One turn or mirror swaps these rows in pairs. Which row does each one swap with?
The rows were stretched afterwards, more along some directions than others.
q97: [ -9   9 -28  -9  12  15  -3  39  14  -8   3  -5  -3   3  11  16   1   1
  14   9  -2  27  -8]
q112: [-41 -27  -2  -5   0 -23  -6  35  23 -23   5 -22  -2 -20   4  -1 -21  -2
 -10   3  -4  14  -6]
q156: [-14  21 -27 -11  17  20   9  27  14  -7  12  -1  -3   1   7   8   7   1
  15  12   7  16 -12]
q154: [-15  15 -28 -13   6  17   3  25  13  -9   6   2   4   7   7  14   9  -4
   9   7  -1  18  -7]
q130: [-15 -11 -15  -3  -3 -20  -2  19  12 -16   0  -1  -8   3  -4  17  -3  11
  -7 -17   6  11  16]
q331: [ -6  18 -23  -1  12  16   6  21   3   1  13   8   2   9   6   2   4   3
  15  16  -1  20 -15]
q486: [-37 -23  -3  -6   2 -18  -8  32  21 -21   4 -19  -1 -16   5  -5 -15   3
  -4   7  -3  13  -2]
q115: [-15  10 -43 -10  25 -12 -13   0   4 -12 -18   0  -4  -6  -3  10 -28  -5
   5 -20   7   4 -13]
q448: [-24   2 -20   4  17   8   9  34  13 -15   0 -14 -12  -1  -1  17 -10   7
  -6  -5   0  21 -25]
q128: [-11 -14 -10  -1  -4 -12  -2  20   4 -14   1  -3  -5   3  -5  13  -2   6
  -4 -14   7  12  11]
q56: [-32   8 -31   0  18   6   8  31   5 -14   0  -9   4  -3   9  10  -8   7
  -5 -11   9  22 -27]
q377: [ -4   6 -26  -5  35 -14 -11  26  10 -22 -13   4   1  -1   7  -8 -24   9
  22  -5   5  -1  -7]
q692: [-36 -27  -6  -2  12 -21  -5  30  22 -20   0 -23   0 -18   4   1 -20   5
  -3   6  -3  15  -6]
q401: [-19   7 -44 -15  23 -21  -6  12  11 -13 -20 -13 -12  -6   7   7 -31  -3
  14 -10   8   8 -10]
q967: [-21   4 -43  -8  19 -11 -16  10   7 -14 -25 -19  -9  -7   7  17 -25  -5
   8  -8  12   5  -4]
q323: [-19  -9 -16   0  -3 -18  -4  14   9 -14  -5  -6  -3   2  -5  22  -4  11
  -5 -16   8   3  15]
q276: [-35 -29  -4   0   1 -26  -7  29  17 -20   2 -18   2 -18   7  -2 -20   1
 -10   4  -3  11  -5]
q552: [-12   7 -17 -18   8  11  -7  37  19 -16  14   3  -1  -3   0  15   3   1
   0  10  -9  20   0]
q585: [-12 -12 -12   3  -3 -19  -3  16   7 -11  -2  -1  -5   4  -7  18  -6   9
  -2 -19   4  11  11]
q368: [-14  12 -24 -16  17  16  -5  17  12  -9   5   8   7   2   2   2   2  -5
  -3  10  -7  21 -16]
q630: [-13 -14 -15   2   1 -19   0  20  10 -15   1   1  -1   3  -1  10  -4  10
  -2 -12   6  11  15]
q317: [ -7  14 -24   0  17  21 -13  22   6 -11   8   0   9   3   8   7   1   8
  14  14  -4  15 -10]
q455: [-13  13 -27 -12   9  18  -9  25  10  -5   1  -2   1   5   9  13   7  -1
  10   9   1  22   0]
q638: [-28   4 -24   4  15   9  13  42  10 -17   9  -8   1  -7  10   0  -9   6
 -10  -1   7  21 -26]
q169: [-22   5 -36 -13  22 -19   0   5  10 -14 -24 -12 -20  -3  -1  11 -31  -7
   7 -16   5   8 -12]
q867: [ -9  12 -39 -11  24 -14 -10   5   3 -13 -23 -10  -9  -3   1  11 -31   3
  19 -10   2   4 -11]
q411: [-13  16 -23 -26   9  18   0  20  10  -8   7  -1  -3   0  -2  19   4   3
   6  -1  -2  15  -8]
q95: [-22   5 -44 -10  26 -18   1  21  23 -17 -27 -17 -25  -2   2  12 -27  -4
  22  -8   8  16 -13]
q224: [-16  12 -34  -9  21 -20  -8  18   7 -17 -11 -11 -17 -15  -1  20 -29   4
  15 -11  10  15  -2]
q621: [-13   0 -48  -6  28 -17 -11  22  16 -20 -27 -22 -14  -7  12  17 -29  -1
  13  -5  13  11  -4]
q66: [-36 -30  -6  -2   3 -18  -7  22  18 -18   1 -25   0 -17   1  -5 -17  -2
  -9   2  -8  13  -8]
q78: [-37 -32  -4   0   3 -27  -3  31  20 -20   0 -26  -7 -17  10  -2 -23  -2
 -11   1  -6  13  -4]
q690: [ -8   5 -37   2  28 -19 -13  -1   3 -11 -23  -7   1 -10  10  -2 -29   1
  20  -3  10   3 -10]
q551: [ -5   5 -11  -3  27 -12 -15  20   3 -17 -10   0  -1  -3   8  -9 -27  13
  13  -6   8   5  -3]
q170: [ -9 -14 -11  -2  -1 -13  -6   9   6 -12  -2  -6  -2   5 -13  16   0   5
  -6  -8   0  -1  10]
q888: [ -8  10 -40  -1  33  -9 -20   8   9  -9 -25 -12   1 -14   2   8 -28  11
   9   2  13   3  -9]
q571: [-32 -36  -8   1   3 -17  -6  33  15 -20  -2 -24   5 -15  10  -7 -21  -5
 -15   5  -7  16 -12]
q149: [ -5  -1 -19  -5  36 -12 -15  25  13 -24 -14  -9 -10  -8   2  -4 -24   7
  19  -9   9   8 -11]
q862: [-15  16 -16 -18   9  20   6  21   9  -8  11   6  -7   6   0   9  10  -7
  11   1   4  20 -12]
q352: [ -8 -20 -18   3   4 -19  -5  19   6 -11  -6  -5   0   5   3   9  -8   6
  -5 -15   4   9  13]
q663: [ -3   0 -20  -4  28 -22 -16  23   2 -20 -12  -2   1  -4  12  -5 -31  10
  14 -16   2   4  -6]
q446: [ -9  18 -19 -11  11   8   2  31  11 -14  19   6 -15  -4   7  16   6   7
  13  12   1  20   1]
q77: [-30   7 -15   8  12  11   6  28   5 -12   6  -8   1  -9   9   4 -11  10
  -8  -6  12  15 -21]
q681: [  0  -5 -12   2  29 -20  -5  27  15 -22  -7  -2   0  -5   6  -9 -22   9
  21  -3   5   4  -3]
q746: [-23   0 -43 -14  19 -22 -12  15  12 -22 -17 -16 -15 -15  -1  22 -31   1
  -4 -20   8  11  -3]
q653: [-17  16 -25 -14  12  12   4  28  17 -11   2  -5 -12  10   4  23  11  -5
  21   2   8  20 -11]
q171: [-20   5 -41 -18  25 -11  -2  15  18 -21 -18 -17 -14  -7  -4  15 -30  -3
   7  -7   3   3  -7]
q821: [ -7 -11 -16   1   8 -13  -4  15   8 -16  -5   3  -4   2  -9  17  -4  16
   3  -9   8   3  12]
q328: [-35 -29  -3  -2   5 -23  -4  31  23 -23   3 -21  -5 -18   8  -8 -18  -2
  -9  10  -3  15  -8]
q525: [ -5   6 -16  -5  29 -10 -17  21  10 -17 -11   2   0  -3   2  -4 -26  14
  17  -9   5   0  -8]
q222: [-33   4 -23   3  18   9   4  29  16 -18  -2 -14   3  -7   5   7 -11   9
 -12  -3   8  18 -24]
q803: [-26  -3 -17   4  11  -4  17  32   5 -13   9 -11 -11  -6   5   4 -16  11
  -5  -6   2  22 -29]

q446 is swapped with q224
q154 is swapped with q401
q317 is swapped with q888
q862 is swapped with q169
q663 is swapped with q638

